-.23 .08 .32 -.28 -.10
.09 .20 -.43 -.10 -.04
-.17 .28 -.38 -.15 -.04
-.14 .05 .09 -.08 -.02
.05 .15 -.13 -.19 -.08
-.52 .39 -.51 -.06 .01
->
.08 .32 -.28 -.10 -.23
.20 -.43 -.10 -.04 .09
.28 -.38 -.15 -.04 -.17
.05 .09 -.08 -.02 -.14
.15 -.13 -.19 -.08 .05
.39 -.51 -.06 .01 -.52

.05 -.08 .06 .00 -.08
-.20 -.02 -.02 .15 -.02
-.35 .28 -.47 .01 .28
.34 .17 -.24 -.04 .17
.02 .26 .06 .39 .26
-.21 .47 -.45 .33 .47
.27 -.12 .15 -.14 -.12
-.03 .06 -.24 -.11 .06
.24 .03 .05 -.17 .03
->
-.08 .06 .00 -.08 .05
-.02 -.02 .15 -.02 -.20
.28 -.47 .01 .28 -.35
.17 -.24 -.04 .17 .34
.26 .06 .39 .26 .02
.47 -.45 .33 .47 -.21
-.12 .15 -.14 -.12 .27
.06 -.24 -.11 .06 -.03
.03 .05 -.17 .03 .24

-.02 .01 .02 .00 .01 .01 .00 .00 .00 .01
.03 .02 .01 .01 .02 .03 .06 .00 -.01 -.01
-.48 .26 -.07 -.33 -.13 .05 -.14 -.50 .02 -.38
.00 .00 -.02 -.02 .00 -.01 -.01 .00 -.02 .00
->
.01 .02 .00 .01 .01 .00 .00 .00 .01 -.02
.02 .01 .01 .02 .03 .06 .00 -.01 -.01 .03
.26 -.07 -.33 -.13 .05 -.14 -.50 .02 -.38 -.48
.00 -.02 -.02 .00 -.01 -.01 .00 -.02 .00 .00

.07 -.01 .03 -.05 -.07 -.02 -.10 -.15 -.09 -.04 -.07
.13 -.01 -.16 .04 .22 .04 .05 -.01 -.11 .05 .01
-.33 -.11 .37 .01 -.15 .02 .12 .10 .25 -.15 -.12
.11 -.22 -.26 .25 .47 .43 .38 .47 .27 .04 .06
.57 -.13 -.21 -.13 -.15 .22 -.13 -.52 -.17 -.17 .52
->
-.01 .03 -.05 -.07 -.02 -.10 -.15 -.09 -.04 -.07 .07
-.01 -.16 .04 .22 .04 .05 -.01 -.11 .05 .01 .13
-.11 .37 .01 -.15 .02 .12 .10 .25 -.15 -.12 -.33
-.22 -.26 .25 .47 .43 .38 .47 .27 .04 .06 .11
-.13 -.21 -.13 -.15 .22 -.13 -.52 -.17 -.17 .52 .57

.23 -.36 .26 -.45 -.46 -.07 -.16
-.44 -.01 .39 .52 .33 -.37 .43
-.31 .27 -.43 .00 -.44 .35 -.14
.06 .58 .41 .43 .43 .52 -.19
.34 .54 .22 .28 .10 -.07 -.59
->
-.36 .26 -.45 -.46 -.07 -.16 .23
-.01 .39 .52 .33 -.37 .43 -.44
.27 -.43 .00 -.44 .35 -.14 -.31
.58 .41 .43 .43 .52 -.19 .06
.54 .22 .28 .10 -.07 -.59 .34

-.12 -.14 .04 -.02 -.14 .02 -.26 .00 -.15 -.07 .12 -.14 .00
-.12 .10 .52 -.20 .10 .19 .16 .15 .10 .22 -.44 -.03 .36
-.45 -.02 .19 -.40 -.03 .21 -.21 .14 -.07 .19 -.58 -.36 .19
.35 -.06 -.23 .31 -.05 -.19 .06 -.14 .01 -.27 .46 .28 -.22
-.18 .12 -.23 -.07 .09 .01 .01 .03 .05 .30 .07 -.21 -.02
.16 -.11 -.55 .12 -.09 -.17 -.11 -.14 -.06 -.38 .02 .15 -.39
-.12 .12 -.16 -.08 .12 .04 .08 .04 .08 .22 -.17 -.09 .00
->
-.14 .04 -.02 -.14 .02 -.26 .00 -.15 -.07 .12 -.14 .00 -.12
.10 .52 -.20 .10 .19 .16 .15 .10 .22 -.44 -.03 .36 -.12
-.02 .19 -.40 -.03 .21 -.21 .14 -.07 .19 -.58 -.36 .19 -.45
-.06 -.23 .31 -.05 -.19 .06 -.14 .01 -.27 .46 .28 -.22 .35
.12 -.23 -.07 .09 .01 .01 .03 .05 .30 .07 -.21 -.02 -.18
-.11 -.55 .12 -.09 -.17 -.11 -.14 -.06 -.38 .02 .15 -.39 .16
.12 -.16 -.08 .12 .04 .08 .04 .08 .22 -.17 -.09 .00 -.12

-.07 -.29
-.08 -.31
.01 .55
.23 -.09
.07 .18
-.08 .09
-.10 .06
-.11 -.29
-.37 -.02
.54 -.13
.12 -.01
->
-.29 -.07
-.31 -.08
.55 .01
-.09 .23
.18 .07
.09 -.08
.06 -.10
-.29 -.11
-.02 -.37
-.13 .54
-.01 .12

.48 .33 -.21 .32 -.29 .20 -.34 -.12 .04 -.35 .28 -.14 .57
.04 .21 -.10 .17 .01 .16 -.10 -.18 -.42 -.23 -.31 -.09 .39
-.01 .50 .00 .04 -.31 .00 .04 -.05 -.16 .08 -.31 .24 .34
->
.33 -.21 .32 -.29 .20 -.34 -.12 .04 -.35 .28 -.14 .57 .48
.21 -.10 .17 .01 .16 -.10 -.18 -.42 -.23 -.31 -.09 .39 .04
.50 .00 .04 -.31 .00 .04 -.05 -.16 .08 -.31 .24 .34 -.01

-.12 .21 .44
.13 .19 -.25
.01 .13 .40
.18 .15 -.38
-.51 -.11 -.10
.00 .22 -.26
-.03 -.04 .41
.00 -.09 .57
->
.21 .44 -.12
.19 -.25 .13
.13 .40 .01
.15 -.38 .18
-.11 -.10 -.51
.22 -.26 .00
-.04 .41 -.03
-.09 .57 .00
